The rows below come in pairs that one turn or mirror swaps. Which row does each named row swap with?
The rows were stretched afterwards, more along some directions than others.
fam: [  8  -3  -1  24 -13  -8  20 -11  -5   4  -6   1   0 -11  -9  11  39]
gufu: [  5  -7   1  21 -10 -12  22 -12  -8   4  -6   3   0 -15 -12  11  37]
fubor: [  0   0  26   7  -6  14  -8  26  12 -24   1 -13   0   8   9   1   8]
Tusa: [ 13 -13  10   1   3 -29  10  22  16  -4   1  10   7  -2 -18  13  27]
Nivo: [ -1   0   0 -17 -11  17   8  13  17  -5   8  15   5   0  -3 -13  10]
saru: [  3   6  -7 -19  -8  16   9   5  15  -1  15  10   9   6  -4  -9   9]
Tes: [ -5  -1   5 -10   7  15 -15 -26  19  -8  16  -7 -10  -5  -6   6  -1]
dil: [  5  14 -28   4  -9  -1   8  17 -30 -13  -2  12  -9  10  -5   1   2]
biva: [-11  -7 -20 -25   5   8 -20 -15  14 -16  -4  17  -8  -5  10  -3 -28]
varik: [ -3 -15  17 -13  24   4  -9   7  17 -30   9   0  -9   8   0   6  -2]
tam: [  4  15 -26  13  -9   7   6  15 -36 -12  -8  17  -7   6   4   3   3]
gesot: [  9  -8   3   7   3 -25  -2   8  17   3   1   7   9   0 -21  15  13]
sal: [ -8  12 -16  -4  -7  14   6  11 -40  -9   1   8  -8   7   4   0   2]
kur: [ -8   0  14 -16  11  19  -7 -21  23 -13  15  -9  -9  -6  -1   2   5]
Nove: [ -1 -11  27   9 -15   8  -3  30  -5 -25  -4 -14   3   2  13   0   7]
tidok: [  3  -9  -6   6   6 -24   9   4 -13   1 -17  -2  -1 -15   8   3 -12]
bir: [  5   1 -29  12 -25 -20   7   0  11  -3 -13  -1   2   5  -4  -7 -10]
Liv: [  0   0  15 -33  24  17   7  11  -8   2  16  12   3 -16  10   2   0]
tikar: [ -6  -5  25  14 -20  -3   2  28  -1 -16  -6 -22  -1   4   8   3  13]
fama: [ -5   1   7 -10   7  21 -12 -29  14  -7  14  -8  -7  -7  -4   4   1]
losug: [ -3 -10 -28 -13   4   1 -22 -14   2  -9   2  18  -5   1  13   6 -28]
Sel: [ -5  17 -17  -1   0   6   8   9 -36 -15   2   9  -3  13  -7   1   7]
fefu: [ -5  15 -28   3  -6   6   6  18 -34 -12  -1  16  -6   9   0  -1   4]
nof: [ -6   1   4 -14   8  18 -12 -25  17 -12  14 -11 -11  -4   1   5  -4]
Gelo: [ -6 -10  25  14 -26   9  -2  28   2 -23  -4 -12   3  -1  12   1  15]
Sedeg: [  2   8 -13   1  -3   9   9  20 -45 -14   0  12  -2   7   0   2   4]
Rovek: [ -1  -3  20   6 -11  12  -2  30   4 -21   5 -10   7  11   6  -2  16]
mizi: [  5  -7  -1  26 -12 -10  14 -16  -1   3  -8   2  -1 -11 -14   9  36]
tatob: [ -2 -18 -27 -13  -1   3 -19 -13   9  -9  -3  21  -6  -3  14   3 -20]
kef: [-10  -1   9 -16  10  17 -10 -24  16 -10  15  -9 -11  -9   0   4  -5]
kozef: [ -2  -6  19  10 -15   9  -4  22   6 -22  -8 -19  -1  11  10  -4   8]
Vatus: [ -6 -16 -26 -19   3   0 -19 -12   5 -16  -8  17  -9   0  11  -3 -25]
maf: [  2   6   7 -35  25  26   8  -2 -14  -2  11  13   5 -10  12   3  -5]
vivu: [ -3  -8  20   7 -16  10  -1  23  11 -23  -6 -14   2  10  11  -7  14]
Ruso: [ -6  -4  20  12 -13   3  -3  29   9 -22  -3 -16   1   9   8  -1  13]
Pim: [ 14 -11   2   2  10 -30   2  11  22  -1   6   6   5   3 -17  17  16]
Funad: [  2   9 -30  12 -14   2   3  16 -33 -14  -4  11  -2  11   1  -1  -1]
Puvad: [  7  -2  -9  25 -12 -13  20 -13  -8   2  -9   5  -5 -14 -11  10  31]
git: [ 15 -10   6   6   3 -25   1  23  23   0  10  16   6  -4 -21  17  19]
zanis: [  8  -5   1  25 -13  -6  14 -17  -4   4  -7  -2   0 -14 -12  11  32]
Fula: [  3   0 -28  12 -16 -27   7   4   9  -6 -15   3  -3   6 -12  -8 -13]
maka: [ -7 -14 -31  -9   6   1 -22 -18  11 -13  -9  20  -7   2   8  -3 -26]
sud: [ -6 -10 -24 -15  -3  10 -25 -14   9  -6  -2  22  -4  -5   8   3 -27]
reto: [ 13 -13  12   8   3 -24   2  16  17   1   7   7  11   0  -9  17  22]
gubev: [ 10  -7   1   3  -4 -13   8  10  -8  -3 -13   0  -1 -23  15  12 -16]
pivug: [ 13 -20 -14  21 -12 -14  12  22 -18 -15  -8  29 -11 -14   0  18  14]
tebom: [  5  13 -24   4 -12   8   8  19 -35  -9  -1  13  -9   7  -3   4   2]
topuf: [  9  -4   4   4   2 -27  13  15  13  -1  -3  15   8  -6 -20  12  27]

Swapped with gubev: maf
Swapped with pivug: varik
Swapped with Puvad: kur
Swapped with kef: gufu

